Each named move below is a turn or a mirror, shown by a few rows before and after it. Which moves, in which order, take the first row of each later pair to the second? The first pair is answered.
move vipub:
22.1  -9.3  2.1  -12.8  -1.9  30.2  -12.0  3.8  2.0  10.8  -11.5  -26.2  10.7  -3.7  -12.1  12.2  9.8  7.6  -7.8  -13.3  -5.5  17.0  -40.7  -8.4  -9.0  7.9  -7.5  -13.7  -26.6  -8.8  4.3  9.4  19.8  10.7  -16.2 => 24.6  -3.5  6.9  -12.9  2.6  26.2  -15.0  -1.0  6.1  11.0  -13.7  -19.0  21.2  -11.1  -7.4  3.5  18.7  7.2  -16.3  -10.6  1.9  10.7  -33.0  -4.7  -3.8  -1.8  -3.9  -8.4  -20.6  2.6  -2.2  19.5  39.5  9.1  -16.9
-14.4  9.9  -4.4  19.7  -6.2  -34.3  1.9  -4.6  -6.3  -8.2  4.6  12.0  -5.8  14.4  19.1  1.3  -13.4  -3.1  -3.4  -7.7  17.1  -15.3  28.0  13.6  -3.1  -2.0  6.3  -4.1  24.2  15.4  3.5  -18.9  -14.8  -11.0  17.3 => -13.8  4.0  -8.9  21.6  -9.6  -33.8  6.9  -1.8  -8.7  -6.2  4.8  5.5  -11.7  17.7  21.2  2.9  -18.2  -3.4  2.7  -10.1  12.7  -12.8  27.2  6.8  -7.2  -1.0  1.9  -9.5  16.4  8.7  3.6  -24.3  -23.2  -13.6  17.0
-11.3  -5.0  -3.5  -15.6  3.5  -27.2  -28.7  -2.3  3.4  12.1  -4.9  2.8  -1.7  10.6  3.2  -15.3  -32.3  11.0  10.9  14.3  14.1  -4.8  25.2  -27.7  -15.3  -10.0  -5.2  4.3  12.3  -6.2  16.3  -17.1  -13.8  17.1  -7.8 => -10.6  2.2  -1.3  -19.4  2.6  -29.2  -30.4  -4.6  4.6  13.7  -6.1  8.6  3.9  6.5  5.4  -21.5  -25.8  14.8  6.3  12.8  15.8  -11.0  32.1  -22.2  -13.9  -17.6  -5.6  5.3  16.4  -2.8  12.4  -13.8  -1.8  16.0  -7.3
move sem:
42.5  -50.7  1.7  9.6  5.2  25.4  26.3  -2.8  -8.7  22.5  16.8  2.3  -2.8  22.1  -22.8  39.3  -3.9  -3.9  -6.5  1.0  -4.9  16.4  -36.6  -6.2  11.5  13.1  -19.9  -11.2  -16.5  -27.6  12.3  -9.2  -21.1  20.6  -20.5 => 40.8  -44.2  11.0  8.3  8.2  31.1  28.0  -0.4  -8.0  11.1  31.2  10.1  -5.0  10.4  -18.4  27.3  16.6  -10.4  -13.1  11.7  -15.8  12.3  -47.9  10.2  27.4  22.8  -15.9  -1.3  -22.3  -25.4  1.4  5.9  -6.8  14.6  -16.4
12.5  -10.6  4.2  1.3  1.4  12.2  5.4  6.1  -1.3  7.9  -9.7  1.3  11.9  -21.1  -3.3  11.1  -12.4  8.7  -2.6  2.4  9.7  0.5  -4.7  5.5  -1.6  2.9  -3.8  4.0  -1.8  -0.6  -6.6  1.7  -1.8  7.6  -4.8 => 13.7  -8.8  4.5  0.7  2.0  11.4  5.7  8.8  -3.1  6.7  -3.4  2.0  10.7  -21.7  -3.1  6.0  -9.0  6.0  -5.4  2.1  11.8  1.2  -8.2  10.1  -0.1  5.0  -5.2  8.3  -1.6  0.2  -8.8  5.5  0.0  2.6  -2.7
-28.9  28.8  -7.0  -20.0  -2.0  -11.3  0.0  1.6  8.6  -10.5  -13.8  -15.0  0.9  8.3  15.5  9.3  1.6  3.4  16.9  -33.0  -33.3  3.6  -2.4  -16.4  -26.3  13.9  4.1  -16.6  -11.7  13.4  -16.2  3.0  12.4  9.6  16.6 => -27.9  31.0  -5.3  -19.9  0.4  -10.9  1.0  4.1  11.4  -16.8  -8.4  -10.2  -0.8  6.9  17.5  6.7  15.1  1.1  12.4  -30.7  -36.1  1.5  -6.9  -9.4  -22.3  17.1  4.9  -13.0  -11.2  13.7  -21.5  6.2  17.5  10.9  17.0
move gira:
16.5  -5.3  0.1  18.5  -8.4  -3.1  20.9  9.2  2.4  -3.3  6.2  -16.2  1.1  5.2  -10.1  -1.6  -6.4  -20.2  18.4  -6.5  -17.4  -6.8  -0.3  29.1  5.4  22.8  -21.0  -8.5  -22.5  -15.3  4.7  10.1  7.5  21.1  2.0 => 14.8  -4.0  -7.2  20.5  -5.6  -13.0  21.0  5.8  6.1  7.3  -4.2  -18.2  3.7  9.6  -8.2  -1.9  -22.5  -15.7  23.6  -9.8  -1.7  -6.5  10.8  25.3  -0.7  9.8  -25.3  -16.0  -17.8  -12.4  15.4  -2.1  1.1  19.1  0.0
-8.1  3.8  15.8  -19.0  -4.5  8.3  12.6  0.6  4.6  -0.9  -3.3  -4.8  7.4  -15.5  -0.9  8.7  19.4  5.9  0.6  -11.3  -14.6  -0.9  1.0  8.8  9.2  9.0  3.9  -7.1  -16.9  -1.9  -21.3  15.2  23.5  -2.4  0.9 => -2.5  -6.1  7.5  -12.9  -13.5  15.5  15.9  1.6  0.5  3.2  2.0  -16.6  -0.5  -7.8  -5.3  16.8  10.4  7.5  5.8  -11.8  -18.3  1.7  -5.9  9.4  3.8  16.2  -3.1  -15.4  -24.0  -10.6  -11.1  10.3  12.2  0.0  0.4
20.1  -14.6  13.1  -14.5  -1.6  23.6  -1.9  6.6  -7.8  3.1  8.0  -4.6  -9.5  -10.6  -5.2  6.0  12.8  1.6  0.9  6.6  -2.4  -0.2  -12.4  15.3  11.0  14.4  6.0  0.7  -13.9  -4.8  -8.3  25.4  7.4  -0.4  -8.3 => 19.5  -26.2  2.8  -8.1  -6.4  20.2  1.9  1.1  -8.4  10.3  4.3  -19.5  -10.5  -4.1  -11.4  16.2  -9.7  4.5  11.4  1.2  6.4  -1.8  -4.0  9.7  7.4  10.8  -0.3  -7.8  -13.4  -10.8  7.4  11.7  -8.2  4.1  -12.5
-22.1  25.5  3.7  -6.0  12.2  -5.7  -19.7  5.6  10.6  -16.8  -10.0  17.7  14.7  0.1  20.4  -21.3  9.1  -2.0  -8.5  0.5  -7.1  6.0  -0.4  -27.0  -14.4  -13.7  16.0  17.0  16.9  9.0  -11.4  6.5  7.1  -6.3  6.4 => -15.0  18.6  6.7  -11.2  8.5  11.8  -13.7  11.9  -2.4  -18.3  4.5  14.4  2.8  0.3  14.4  -20.2  26.3  -4.3  -14.8  6.8  -28.3  14.4  -29.3  -18.2  -6.6  8.4  16.1  18.4  0.0  -7.3  -15.9  13.8  5.1  1.3  1.3
Pairs:
Each pair is 2 to 3 moves apart.
6.0  -2.4  1.5  21.1  12.7  12.7  -30.0  25.2  15.5  -14.1  -3.5  23.9  0.3  0.2  1.7  3.5  14.7  -3.8  -4.6  -5.2  4.5  8.0  -19.7  11.6  18.6  18.2  -4.3  20.1  6.5  -21.8  -23.9  7.2  23.6  27.2  21.6 => 0.9  5.2  2.7  22.7  14.4  4.8  -34.7  22.0  24.4  -17.4  -13.5  27.4  6.5  -1.1  6.6  2.7  12.0  0.7  -3.5  -10.7  12.7  10.7  -10.8  2.2  13.0  9.3  -3.1  22.3  11.8  -13.8  -22.8  3.8  28.3  22.9  20.8 -> sem then gira then sem
-6.4  -11.1  15.8  10.7  -13.8  1.9  17.7  4.0  -6.7  -1.7  -8.0  -33.4  -2.7  20.7  12.2  4.8  -1.5  18.4  11.8  -19.9  -33.2  3.9  -12.5  -4.6  24.9  13.7  19.4  -22.9  -4.9  -6.1  -0.2  12.6  -20.5  5.1  7.0 => -18.0  5.6  19.1  9.3  0.4  -18.9  4.3  -3.0  7.8  -9.8  -23.4  -15.0  17.3  15.7  23.0  -8.2  3.5  21.2  4.8  -23.0  -14.3  -7.1  13.8  -10.9  17.3  -10.7  27.5  -14.1  11.8  14.9  -5.6  18.5  -4.7  -3.8  10.5 -> gira then gira then gira
14.8  -20.9  -27.5  21.3  12.4  -11.0  -11.3  -3.4  10.2  27.3  -13.6  -2.1  -2.6  10.3  1.0  13.1  -42.3  4.8  16.1  14.5  36.9  7.0  9.8  -17.2  -2.8  -31.5  -9.1  3.7  13.7  -9.3  26.7  -19.5  -39.1  -18.2  -17.0 => 14.7  3.3  7.1  4.2  22.2  0.3  -13.7  9.2  11.8  -6.5  19.0  35.7  1.9  -15.3  18.0  -28.9  30.9  -12.1  -14.6  41.7  0.2  4.5  -24.6  16.6  30.2  -8.0  11.9  42.0  5.0  3.8  -18.1  25.2  6.3  -28.3  -5.6 -> gira then sem then gira
11.1  -11.7  4.4  4.7  3.3  -3.5  8.1  -4.9  -4.2  -11.5  13.6  10.3  1.7  -4.9  0.4  -10.2  4.7  -4.9  -5.9  13.7  7.1  -11.1  10.5  24.3  19.1  -0.1  4.2  0.3  1.4  4.6  -4.7  7.4  12.2  -2.9  5.4 => 11.6  -21.8  1.0  8.7  -5.8  5.8  13.6  1.3  -10.9  -7.0  18.2  -1.5  -10.6  3.9  -5.4  -1.6  1.2  -2.4  1.8  10.6  -0.5  -4.8  -1.5  18.8  18.5  11.2  2.4  -6.7  -7.3  -7.0  -1.5  1.4  -1.9  5.7  4.1 -> gira then vipub
-8.9  10.6  7.7  1.6  1.3  3.7  20.3  -5.9  -32.0  -15.4  25.0  18.6  -22.2  8.1  -1.6  -24.6  13.6  -16.5  -5.4  20.5  16.2  18.0  -15.6  0.2  38.1  14.3  -19.2  11.4  -8.3  -11.3  0.8  -18.1  -33.6  0.7  9.5 => -9.2  19.3  6.9  3.7  14.0  -19.6  14.7  -17.8  -17.9  -14.9  8.6  27.0  -3.8  5.2  9.1  -27.5  -3.3  -6.5  -12.4  12.5  51.4  7.6  21.2  1.1  32.6  -16.5  -19.2  9.4  10.9  9.3  9.0  -19.9  -12.1  -8.4  12.6 -> gira then gira then vipub
-15.1  6.9  2.3  -2.9  15.4  -10.6  -6.5  2.4  5.4  5.6  13.8  5.3  6.8  5.2  -7.7  -23.5  3.1  3.4  -24.7  -5.5  8.2  2.6  11.9  -3.4  -11.5  -20.9  10.2  2.5  18.2  18.3  -2.3  21.8  21.1  -1.3  -1.6 => -17.9  11.7  4.7  -6.9  15.0  -3.1  -7.1  7.0  3.6  7.1  14.7  9.6  4.9  0.7  -8.6  -26.3  9.9  2.3  -25.1  2.1  -1.0  3.8  -3.2  -5.4  -9.7  -13.6  11.2  3.3  14.6  13.3  -8.5  26.3  22.7  -2.7  -2.6 -> sem then gira
6.2  -9.5  -3.1  2.3  -2.9  11.6  10.0  7.7  -9.1  11.5  5.9  -9.7  -11.4  0.2  -10.0  5.1  -1.9  -3.4  5.3  1.5  -1.1  0.5  -13.4  2.8  7.3  8.1  -0.9  -0.2  -5.0  -10.1  2.5  -3.9  -4.0  10.9  -4.8 => -6.6  8.7  0.4  0.4  9.4  -8.6  -7.1  2.8  4.8  5.6  -7.0  8.9  7.2  -5.6  6.1  -5.1  0.3  1.9  -4.4  -2.7  14.8  -7.3  13.8  -5.9  -0.3  -14.5  4.1  10.2  9.0  13.8  -1.2  -1.7  10.9  2.3  -0.5 -> gira then gira then gira
12.2  10.5  -1.8  23.4  18.9  -1.0  -31.6  -9.6  14.8  12.4  -26.9  -17.9  22.0  -6.2  1.4  6.1  -10.0  -1.7  8.8  -9.0  11.5  3.9  27.3  -17.4  -21.8  -27.7  -15.6  2.6  7.9  24.8  9.5  8.4  5.5  30.0  9.6 => 21.5  -6.9  -3.2  20.0  11.3  13.7  -23.0  -4.8  3.3  18.2  -21.4  -34.3  7.7  1.1  -12.7  21.3  -14.1  -0.8  15.6  -7.8  -2.8  12.0  1.4  -18.5  -20.5  -12.5  -23.6  -5.2  -5.1  4.5  14.0  5.3  -7.9  37.4  9.4 -> sem then gira then sem
